In the rows, zero is written as 128.
Each named turn below is shown by a few rows before and after it. Which turns, in which order, take the first row of each later pair to the second? The first pair is answered.
H (before |-> after):
[150 106  69 186 124 103 128 103 139 135] |-> [143 122  64 192 141 109 129 113 129 138]
[157  79 160  85 100 139 136 109 140 137] |-> [143  66 145 108 117 148 135 141 165 150]
[124 113 135 142 121 135 123 127 180 162] |-> [116 137 125 148 144 145 126 143 166 166]
B (before |-> after):
[145 154 138 107 137 133 142 110 112 128] |-> [145 143 115 105 137 139 136 110 145 143]
[119 105 135 125 128 140 135 161  93 130] |-> [129 130 160 114 123 126 138 142  95 148]
[101 108 122 161 125 121 108 142  89 106] |-> [118 146 160 144 117 100 116 113  85 132]
Y (before |-> after):
[124  62 174 162 106 106 145 144 163 148] |-> [115  92 172  81 142 156 128 175 170 141]
[132 102 199 149 108 110 131 139 200 178] |-> [107 130 136  83 170 183 109 193 176 143]
[127  82 187 128 107 123 136 147 157 130] |-> [110  96 152  95 141 165 125 176 145 108]
[148 115 140  78 144 146 117 152 135 105] |-> [141  93  97 141 141 127 124 151 112  87]
U (before |-> after):
[128 144 156 115 116 138 139 121  68 102] |-> [126 148 148  90 122 151 135 123  81 101]
[127  94 127 134 114 158 107 110 128 107] |-> [128 102 117 120 119 165 106 108 138 114]
[139 138 121  82 125 122 113  99 124 114] |-> [142 151 108  98 129 114 116  91 121 124]
Now pairs of rows:
(two turns a pair)
[140 110 105  97  90 133 113  96 116  66] |-> [141  84 122 109  77 124 113 101 148  82]
B then H
[134 174 136 118 144 160 119  99 151 148] |-> [127 162  91 133 151 168 115 105 129 120]
H then Y
[135  57 126 128  89 129 123 115 139  93] |-> [126  56 145 151  97 129 128 139 132  96]
B then H
[121  85 118 119 108 157 124 125 143 107] |-> [126  89  99 134 107 143 127 108 152 122]
U then Y
[125 116 111 174 149 132  95 133 154 147] |-> [131 117 165 149 134 129  95 131 164 153]
U then Y
[111  89 116 147 128 127 107 171 152 112] |-> [121  87 125 153 116 110 112 153 166 126]
U then Y
[140  91 116 134 124 138 129 125 120  96] |-> [146 114 146 101 124 140 128 117 110  99]
B then U
[173 131  83  77 101 108 128  42 157 139] |-> [141  86  71 120 112 139 125 101  70  46]
B then B
[120 139 193 195 149 118 151 161 131 178] |-> [119 141 219 162 146 133 148 168 103 150]
H then U
[132 128  97  96 116 160 107 173 144 107] |-> [134 163 104  87 129 156 112 167 117 107]
B then U
[131 132 102 137 175 139 133 161 145 131] |-> [137 156 135 124 164 127 138 139  90 104]
B then H
[158 150 100  88 153 129 118 103 184 179] |-> [131 136  54 110 181 163 110 149 128 119]
B then H
[148 128 197 150 119 117 132  95 111 109] |-> [147 114 158 153 130 120 127 105 193 159]
B then H
[124 117 113 170 155 139 125 164 152 151] |-> [124 105 138 176 146 133 128 169 145 143]
Y then B
[167 113 166 181 122 115 133  90 118 131] |-> [163  96 187 105 122 152 114 110 138 110]
U then U
[128 126  56 134 138 151 113 122 130 116] |-> [140  93  94 176 103 117 127 106 135 120]
Y then B
[141 111 127 152 105 110 108 109  72  92] |-> [155 131 162  95  99 116 103  91  99 116]
U then B
[134 161 123 117 146 130 146 120 123 175] |-> [134 138 105 145 141 122 146 122 137 179]
U then B
[149 133  75 151 118 107 131  74 116 131] |-> [144  84 131 144  93 119 129 100  94  86]
U then U
[144  86 136 128  75 133 143  99 111  64] |-> [137  69 152 111  81 150 138 131 165  89]
Y then H
[112 118 215 115 117 135 138 145 114 138] |-> [101 129 165  96 139 163 129 155  74  99]
Y then H
[127 133 138 126 143 150 127 162 126 135] |-> [136 152 142 109 140 144 127 143 128 148]
H then B
[132 128 125 134 107 110 112  87 167 136] |-> [119 134 118 115 133 137 105 118 182 142]
H then Y
[108 149 158 110 161 156 114 175 113 134] |-> [105 139 103 165 162 140 120 166  95 124]
B then Y
[137 172 151 110 133 125 133 101  96 142] |-> [128 150  72 120 147 142 125 112 137 147]
B then Y
[126 188 113 125 139 116 126 108  73 112] |-> [143 146 142 139  90  83 130  76 101 120]
Y then H
[132 144  91 128 136 106 141 109 119 108] |-> [136 147 113 133 126  96 145 102 114 114]
U then B
[128 107  90  77 117 143 110 105 148 116] |-> [117  90  96  95 116 149 112 128 119  85]
B then H
[128 151 139 152 154 125 146 149 114 160] |-> [126 133 114 154 157 133 140 156 136 161]
B then B
[114 106 132 154 151 139 127 171 136 122] |-> [121 151 142 128 156 131 131 143  87 109]
H then H
[126 160 117  49 162 168 109 122 124 107] |-> [138 111 131  45 120 154 107 100 154 100]
H then H
[117 139 125 171 155 130 139 151 130 154] |-> [119 129 134 161 146 130 137 152 153 162]
Y then B
[122 112 133 101 144 148 116 159 110  79] |-> [135 165 151  76 151 133 122 127 116 114]
B then U
[116 137 146 127 113 134 161 139  49  97] |-> [118 154 126  61 129 163 147 139  84 110]
U then U
[120 106 133 171 148 103 120 133 140 122] |-> [119 100 169 130 143 119 113 143 150 118]
U then Y
[143 108  93  95  86 126 111  66  77  68] |-> [143  80 124 114  69 116 115  77  85  65]
H then B
[141 173 145 143 153 118 133 137 151 180] |-> [134 135 108 165 148 125 127 151 172 173]
B then Y
[123 144  94 183 118 157 119 175  97 109] |-> [153 202 139 147 109 125 128 120 131 173]
B then B
[126 131  83 173 132  99 154 134 178 155] |-> [119  79 145 174 104 108 156 161 152 106]
U then U
[137 133 161 104 102 126 126 109 119 122] |-> [124 124  96  98 122 152 115 128 137 116]
B then Y
[119 109 108 164 129 133 136 134 130 117] |-> [118 100 118 132 125 150 128 143 136 106]
U then U
[114  79  74 108 115 138 117 169 137 126] |-> [116  97 129 113 106 125 125 164  66  92]
B then H
[140  92 106 154  96  91 125 105 107 116] |-> [140  88 122  88 101 121 111 122 166 138]
Y then B
[135 154 160 117 161 127 114 140 145 148] |-> [122 122 104 157 164 129 110 151 148 134]
B then Y
[140 118 136 128 105 106 121 100  90 127] |-> [145 111 132 125 100 102 119  95 115 143]
B then U
[114 105  74 220 127 105 141 138 124 127] |-> [113 162 127  63 167 175 119 174 162 145]
Y then Y
[127  98 119 141 115 138 130 114 153 137] |-> [120 116 120 123 135 155 127 134 159 146]
Y then H
[136 109 100 135 115 112 145  98 152 164] |-> [128  98 109 170 118 111 152 120 136 158]
H then U
[153 122  89 128 120 146 112 133  89  99] |-> [169 120 132 117  93 123 118 103  96 111]
B then H
[140 118 161 139 113 140 138  99 109 127] |-> [139 101 154 144 109 140 137 103 136 139]
H then B
[ 91 110 169 182 150 124 149 144 118 131] |-> [ 86 114 181 139 157 148 142 158 110 116]
U then H
[116 106 139  95 142 172 122 196 105  98] |-> [144  88 205 133  91 114 139 149 129 135]
Y then Y
[ 96 144 115 154 134 121 107 113 169 137] |-> [ 99 148 155 132 129 123 109 117 173 138]
U then Y
[148 143 145 172 106 139 118 156 102 100] |-> [163 155 164 136  98 129 118 135 158 146]
Y then B
[138  81 185 117  95 126 125 128 112  95] |-> [135  88 202 130 101 120 130 140 123 113]
H then B
[119 109 133 135 141 138 130 129 122 127] |-> [121 117 125 122 148 144 129 126 130 133]
U then U
[151 111 194 110  77 120 119 107 118 115] |-> [131 118 106  64 125 175  97 142 145 108]
B then Y
[130 135 142  65 133 139 121 143 150 148] |-> [123 140  88  95 150 136 121 143 157 158]
B then U
[104 137 182 195 138 109 143 153  76 127] |-> [131 163 185 154 121  86 145  98 141 188]
H then B
[130 100 135 111 113 156 123 156 121  87] |-> [133 124 138 118 120 149 130 146  89  81]
B then Y
[138  99  79 171 109 118 139 115 180 112] |-> [134  73 108 159  96 128 135 129 171  86]
U then U
[148 124 182 122 104 111 124 108 116 132] |-> [149 139 164  86 115 126 117 106 139 143]
U then U
[168 119 144  94 120 122 139  74 129 131] |-> [157 104 108  79 134 152 128  96 129 108]
Y then H
[125 129  67 170 127 123 131 116 159 152] |-> [123 153 126 183 128 115 145 121  75 114]
B then B
[143 108 139 110 123 145 137 138 127 132] |-> [140 114 133 119 136 150 135 152 124 135]
H then H
[150 105  78  61 148 171 137 132 140 135] |-> [147  89  45 153 141 139 151 123 114 130]
Y then H
[127 131 166 142 116 117 141 126 135 131] |-> [120 157 134 110 145 143 133 139 136 131]
Y then U
[109 140  51 115 152 141 129 135  74  88] |-> [132 109  77  91 100 117 126  89  83  73]
H then H
[106 158 114 150 170 149 136 169  91 113] |-> [138 184 166 112 130 114 141 104  86 128]
B then H
[114 158 106 113 168 151 119 149 160 143] |-> [125 160 118 171 151 108 135 125 153 164]
U then Y
[113 137 117 146 173 155 131 169 123 128] |-> [129 127 147 188 142 110 145 134 125 150]
Y then B
[124 161 150 107 151 129 123 137 108 118] |-> [131 143 158 153 128 100 132 117 108 126]
Y then Y
[114  79 147 178 128 130 154 143 154 141] |-> [102  97 123 130 161 172 141 171 148 125]
Y then Y
[134 126 124 131 108 101 135 113 156 153] |-> [123  93 106 142 112 115 130 140 149 125]
B then U
[134 149 180 175 129 103 137 133 116 156] |-> [136 122 173 175 117 104 133 137 155 167]
B then U
[128 162 127 179 152 112 129 127 178 187] |-> [106 133 122 210 159 132 128 171 112 116]
B then B
[133 146 124 103 127 151 141 127 126 120] |-> [134 147 118 137 118 132 148 112 107 117]
Y then B
[117 146  85 119 145 132 120 144 146 157] |-> [125 119 123 175 110  94 133 132 125 148]
B then Y
[119 155 162 159 164 131 144 157 153 174] |-> [111 157 139 159 180 146 140 173 135 154]
Y then B
[137 155  37 174 185 145 111 126 146 194] |-> [137 176  27 159 187 151 111 115  96 160]
H then B
[111  96  83 145 125 144 103 132 114  97] |-> [119 126 143 110 121 144 107 122  78  84]
B then U
[137 124 126 210 153 117 145 120  80 129] |-> [157 143 151 188 136  96 149  83 101 159]
B then H
[156 149  98  74 154 116 101  52 103 146] |-> [154  72  96  98 124 112  96  67 170 157]
H then H
[136  73 112 115 113 165 130 135 137 100] |-> [143  95 158 124 103 150 141 125  93  90]
B then Y
[116 104 102 170 133 127 132 139 136 123] |-> [121 150 128 163 145 120 138 130  96 126]
H then B
[132 144 125 117 148 147 126 129 120 113] |-> [132 120 130 146 130 132 129 128 112 101]
Y then U
[104 120 116 171 149 144 138 108 126 135] |-> [112 140 124 154 144 139 139  87 102 127]
H then H
[116 134 130 141 155 156 137 161 127 133] |-> [127 134 151 169 137 128 147 140 122 145]
Y then B
[119 125  99 194 119 131 127 173 130 122] |-> [131 114 145 169  98 122 128 164 178 153]
Y then B
[122  92  71 185 108 131 128 126 126  98] |-> [126 153 121 185 122 120 142 119  65  95]
H then B
[107 101 131 115  94 138 115 120  42  36] |-> [146 124 187  97  54  83 128  50 127 131]
Y then B
[109 113 126 168 168 137 104 208 139 119] |-> [123  86 179 159 132 119 107 195 158 126]
Y then U
[131 166 124 144 145 116 136  99  86 137] |-> [135 155 106 124 143 122 127  93 148 170]
Y then B
[121 128 168 169 120 115 130 166 155 156] |-> [115 150 154 169 142 123 129 178 138 154]
B then H
[123 155 156 131  89  98 130  84 111 143] |-> [111 126 100 141 104 117 118 109 177 169]
B then H
[130 103 107 169 132 114 142 145 177 174] |-> [119 123 124 195 147 114 149 165 128 156]
H then U
[140 127 122 131 119 115 130 105 116 106] |-> [140 115 117 134 115 113 130 105 144 120]
B then H
[163 108 179  84 106 108 104 133 167 167] |-> [150  92 105 101 125 125  95 149 194 171]
B then U
[110  98  64 133 140 136 144 110 171 160] |-> [ 95 110  81 148 152 147 148 133  77  97]
B then H
[144 116  92 144 116  92 155  55 157 137] |-> [126 139  53  90 160 144 138  94 144 112]
Y then Y
[117 105 123 120 148 152 124 170 149 111] |-> [115 128 131 128 157 149 130 169 111  99]
U then B
[115 102 141 159 130 127 123 149 125 111] |-> [117 112 126 108 141 151 112 150 150 118]
U then U
[137  78 201 146  87 114 137 141  86  80] |-> [119  91 154 117 124 155 124 174  68  53]
Y then Y
[135 134 115 163 131 109 148 115 133 135] |-> [139 149 147 135 130 112 147 114 143 148]
Y then U
[130 112 138 138  98 113 122  89  98 105] |-> [137 112 144 122  92 110 120  78 122 121]
B then U
[109 127 137 133 152 127 118 154 168 146] |-> [116 169 141 112 161 127 121 136 124 135]
H then H
[132 172 174  66 145 119 105  99  70 126] |-> [138  66 183  87  89 105  96 100 155 135]
H then H
[138 201  94 115 146 118 129  83 122 162] |-> [126 168  44 140 150 128 124 102 135 147]
Y then B
[139 168 113  86 136 138 126 114 107 118] |-> [136 138  71 143 125 120 129 103 112 116]
B then Y
[141  88 126 105 117 127 122 126 180 154] |-> [131  78  85 140 122 128 121 132 160 135]
Y then Y
[116 174 138 154 124 111 119 129  93 133] |-> [124 147 165 127  97 112 115 116  94 113]
H then U
[148 145 125 107 115 123 133 104 153 119] |-> [132 106 107 127 118 135 130 131 155  98]
H then B
[117 116 117 118 111 136 109 127 106  85] |-> [128 148 139  93 112 128 113 107 110 107]
B then U
[110 120 132 161 166 158 111 192 145 121] |-> [115 169 133 133 181 162 114 173 108 116]
U then H
[144 120 166  85  83 110 138 111 112  94] |-> [149 161 119  61 106 115 134  93 139 129]
U then U
[155 106 119 129 101 103 125  89 190 169] |-> [142 133 128  60 135 149 111 122 184 157]
U then Y
[132 140 108 103 141 142 121 149 111 130] |-> [132 145 101 137 139 124 130 140 101 137]
U then U
[138 123 158  84 122 127 136 142 167 153] |-> [125 142  78 106 157 144 133 151 144 142]
U then Y
[141 149 119 107 152 151 134 145 129 153] |-> [136 142 120 115 156 155 133 156 110 134]
B then B
[141 114 136  92  99 128 118  98 118 108] |-> [137 105 112 118  99 124 120  99 105  96]
Y then Y
[137  93  88  76 130 127 111 115 160 119] |-> [138  69 120 135 102  97 123 109 117  93]
B then Y
[140 153 106  69 152 147 138 128 108 114] |-> [151 147 104 141 129 102 155  96  83 117]
Y then B
[150 170 160 112 138 125 129 116 122 181] |-> [143 133 103 162 138 120 127 124 153 189]
B then U
[127 171 155 120 145 122 136 113  83 110] |-> [128 165 157 136 137 111 138 106  80 110]
Y then Y
[127 126 136 130 105 124 132 101 107 116] |-> [133 124 136 107 104 130 126  98 130 127]
U then B
[ 99 109  77  60 121 142 141 136 132  93] |-> [106 141  40 126 133 104 158 109 125 128]
U then U
[132 132 129 153 129 102 139 116 185 185] |-> [123 148 155  86 152 145 127 151 176 166]
U then Y
[127 146 135 157 135 123 145 132 134 154] |-> [120 130 118 165 139 133 141 146 131 143]
B then B
[118 150  87 143 152 129 136  98 141 164] |-> [107 142 101 162 153 137 140 121  87 121]
B then B
[152 198 144 131 133  90 143  78 134 181] |-> [135 198 106  60 166 150 121 115 139 149]
H then Y
[126 158 170  95 131 135 126 143  57  93] |-> [135 141 187 139 104 102 137 121  61 106]
Y then Y
[147 154 128 125 119  80 150  88  98 119] |-> [144 171 133  99 133  94 146  96  99 123]
Y then U
[128 110 131 133  95 118 132 113  40  75] |-> [148 144 161  55  91 121 126  83  86 118]
U then B
[131 133 162 132 132 120 136 111 131 142] |-> [122 125 130 138 147 132 131 128 157 151]
B then H
[127 132 149  86 135 150 113 140 133 153] |-> [124 143 132 133 140 137 122 135  71 125]
Y then B
[121  74 164 129 119 152 115 161 179 162] |-> [109 121 136 144 162 162 118 181 165 177]
H then U
[116 124 194  99 136 153 116 146 111 123] |-> [119 105 152  90 138 158 108 143 172 151]
B then B
[135  82 115 163  93  66  87 101  83  91] |-> [152 104 118 139  87  51  88  69 132 142]
B then B
[117 140 121 132 130 128 146 139 105 122] |-> [116 134 128 119 129 135 141 142 108 116]
U then U
[135 146  99 180 141 107 130 124 100 146] |-> [141 132 195 127 117 111 128 132 113 147]
U then Y
[111 112 116 128 129 151  92 165 157 156] |-> [115 126 105 183 127 123 105 149 122 154]
H then Y
[103 101 152  64  84 138 135 139  80  82] |-> [118  83 168  63  64 121 136 124 149 130]
B then H
[116 153 167 164 123 128 133 150  98 120] |-> [116 161 176 126 123 139 127 146  98 114]
H then Y
[144  86 130 132  73 110 121  95 147 127] |-> [140 140  99  80 115 136 113  99 165 156]
Y then U
[123  85  76 127 112 148 113 139 140 100] |-> [115 126  69 127 142 157 116 147 108  99]
H then H
[157 128 176 118  81  75 137 102 107  76] |-> [150 182 129  41 130 122 120 118 127  91]
Y then U
[132 132 119 136 130 122 135 126  92 120] |-> [139 135 106 124 127 116 133 110 134 150]
B then B
[147 141 122 128 167 143 125 155 131 137] |-> [162 150 137 104 143 129 125 117 112 122]
H then H
[106  99 134 144 166 162 134 193 129 121] |-> [127 108 185 184 134 110 152 151 113 140]
Y then B
[111 136 106 100 149 155 117 167 120 118] |-> [118  87 123 156 112 124 127 155 109 102]
Y then U
[109 164  70 150 133 114 120  86  91 141] |-> [112 124 108 172 101 100 124  87  74 113]
U then H
[128 108 178  79 111 147 120 126  97  89] |-> [136 171 106  67 149 144 118  96 134 147]
U then U
[147 171 121  75 150 101  98 113  93 182] |-> [143 143  74 119 147  92  99 114 131 199]
U then B
[111 161  54 123 130 143 103 113 121 127] |-> [125 116 123 177  77  95 117  94 113 122]
Y then U
[103 111 164 137 170 147 125 193 188 159] |-> [ 97 137 116 202 186 131 136 183 121 136]
H then Y
[102 137 118 127 160 120 136 156 135 119] |-> [111 140 128 153 150  96 144 138 122 123]
Y then H
[104 130 113 110 168 116 112 157 107  87] |-> [118 164 141  97 166  97 119 129 100 109]
B then U
[138 125  82  95 121 132 119 104 165 139] |-> [124 112  63 122 132 144 116 128 126 102]
B then U
[155 157 190 104 110 100 140  94 139 159] |-> [122 149 117  61 161 174 115 159 143 125]
H then Y
[126 169  74 154 162 113 133 109 165 197] |-> [127 176  79 135 167 124 131 114 169 196]
Y then Y
[132  57  93 165 111 118 112 149 163 127] |-> [118 124 135 183 150 122 129 174  69 106]
H then B
[108 132 160 171 167 138 144 202 145 152] |-> [121 177 187 148 167 126 152 171  99 147]
B then H
[104 112 138 133 101 128 120 123  87  87] |-> [107  91 163 133  87 121 122 127 125 109]
Y then H
[127 120 109 135 146 135 110 155  93  98] |-> [140  93 163 127 109 115 113 139 115 107]
Y then U
[150 116 161 191  71  71 147  78 125 151] |-> [129 102  98 215 107  98 140 125 179 177]
B then H
[110 104 103 128 141 156  98 129 138 139] |-> [121 103 143 124 121 137 102 113 155 160]
Y then Y
[111 159 124  67 172 170 119 159 130 139] |-> [131 143 149  41 124 146 117 109 123 125]
H then H
[119  99 154 101 115 139 120 137 103  84] |-> [117  80 147 127 108 134 120 142 114  86]
H then Y
[123 121 166 117  88 136 123 132 156 146] |-> [107 107 121 118 105 162 113 159 153 125]
B then Y
[137 114  99 123 136 133 151  72 122 125] |-> [129  93  99 137 134 139 149  88 112 106]
H then B
[143 115 161 101 121 131 122 116 122 107] |-> [131  97 131 109 133 149 114 141 128 100]
H then Y
[126 155  99 133 144 126 124 126 142 151] |-> [125 158  96 132 145 131 123 127 109 125]
B then H
[122 134  95 143 122 119 133  96  69 103] |-> [125  99 116 118  98 123 128  96  84  87]
H then U
[125 122 109  99 141 175 110 142 134 127] |-> [130 145  84 156 146 144 125 122 123 150]
U then U
[143 147 102 140 131 117 128 108  84 115] |-> [148 141 124 145 118 103 130 101  91 123]
B then U
[142 175 103 172 125 113 140 132 115 146] |-> [153 191 139 117 117 116 136 116 119 151]
H then Y
[146 140  60  96 119 124 116  76 106  98] |-> [143 125  81 140 105 104 124  77  81  85]
U then U
[133 136 150 118 133 147 129 131 122  99] |-> [141 133 156 108 124 138 126 118 142 113]
H then B
[133 136 120 104 118 137 140  88 162 141] |-> [125 140  81 141 131 137 142  93 136 131]
Y then U
[145 190 123 101 143 119 121 106 151 166] |-> [141 184  83 108 142 119 118  93 111 127]
Y then H
[139 146 141  97 133 127 118 119 119 125] |-> [130 119 108 104 135 141 111 134 138 120]
B then B
[106 144 154  87 134 163 136 163 190 138] |-> [114 105 135 195  98 107 155 132 173 135]
Y then Y
[150 164  94  63 117 134  94  56 141 131] |-> [146 125  52 108 107 128  94  57 133 109]
Y then H
[125 114 131 118  93 131 106 109 127 136] |-> [125 112 118 115 100 139 104 113 130 135]
B then U
[136 161 117 104 143 122 132 100  93 120] |-> [142 160 104 110 137 111 133  88 124 145]
U then B
[147 158  95 114 127 146 128 138 126 130] |-> [149 154 102 107 116 142 127 128 112 116]
B then H
[114 134 142 160 134 102 126 152 128 156] |-> [114 150 139 155 142 105 125 149 118 159]
B then H
[135  81 142 160  88  91 139 129 163 122] |-> [124  91 139  78 112 143 122 160 172 105]
U then Y
[146 111 152 109 100 103 123 107 172 135] |-> [148 124 137 118 107  96 126 100 175 147]
U then U
[127 131 201 168 112 122 149 141 108 138] |-> [123 151 199  99 127 156 133 147 101 121]
Y then H
